50 stands for zero in the data rows.
Here are some points, each followed by its number:
[48 33 39 53 42 38 66 43 47 80 48 60] 0
[33 27 10 36 24 33 36 26 54 49 60 64] 1
[48 33 56 62 46 63 48 48 36 33 62 48] 2
[53 54 40 64 54 45 55 47 74 73 46 22] 3
[57 44 54 43 27 51 47 69 60 56 55 54] 4
[85 52 81 97 67 51 35 31 75 58 74 53] 5
[57 20 47 47 79 41 55 48 45 37 39 56] 6
[37 66 41 53 15 50 69 71 57 57 65 57] 7
[28 45 33 32 46  9  8 27 62 43 13 63] 8
[69 63 49 65 56 67 63 30 28 21 60 55] 9
[83 58 81 87 68 55 35 21 54 65 47 35] 10
[36 60 43 51 13 47 70 77 53 48 69 59] 11
[72 69 71 55 50 57 41 52 46  6 36 48] 12
[28 35  5 38 28 25 30 18 52 47 46 60] 13
[35 36 41 75 66 44 44 50 81 70 35 40] 14
[37 21 57 56 36 51 40 41 56 51 63 48] 15
[40 63 45 39 60 66 64 60 36 45 39 22] 16
[51 75 76 36 82 71 47 70 15 54 51 48] 17
[81 69 73 46 80 99 75 54  2 72 57 47] 18
[69 66 40 39 45 51 63 66 58 54 77 37] 19
[42 43 36 55 34 44 72 45 44 78 55 57] 20
[75 47 76 90 57 60 36 54 90 53 88 72] 21
Which point above is nearest to each new point, looking only along the 3 directions in which the numbered points spread most? Its number follows each.
[57 59 56 67 51 67 63 36 24 23 66 52] >> 9
[39 51 44 12 51 46 75 64 59 52 64 46] >> 20
[60 83 79 43 84 93 58 67  8 64 56 43] >> 18
[65 65 37 54 46 48 59 50 66 66 62 25] >> 4
[31 30  0 40 25 35 42 27 46 49 76 69] >> 1
[48 44 40 72 56 41 46 46 78 81 38 25] >> 14
[67 59 47 34 46 50 66 64 54 38 83 40] >> 19
[30 52 41 15 58 55 77 75 46 42 56 36] >> 16
[51 35 52 49 26 48 38 58 72 72 47 52] >> 15
[56 67 57 50 63 59 48 38 34 55 26 13] >> 12
[63 39 59 54 72 48 50 61 39  7 34 56] >> 12
[63 50 56 24 50 56 72 71 47 39 83 48] >> 19
[79 60 72 74 65 58 44 25 23 60 21 13] >> 12
[75 89 77 54 21 77 37  0 79 69 58 51] >> 3
[66 67 59 62 61 62 51 31 24 67 22 13] >> 12
[61 57 53 28 48 55 73 76 50 39 80 44] >> 19
[88 59 84 85 68 55 40 22 36 67 31 21] >> 10
[28 67 58 32 64 21 19 62 40 35 24 54] >> 6
[36 70 68 34 73 32 25 68 37 41 35 47] >> 6
[37 66 39 25 55 63 66 67 38 38 43 24] >> 16
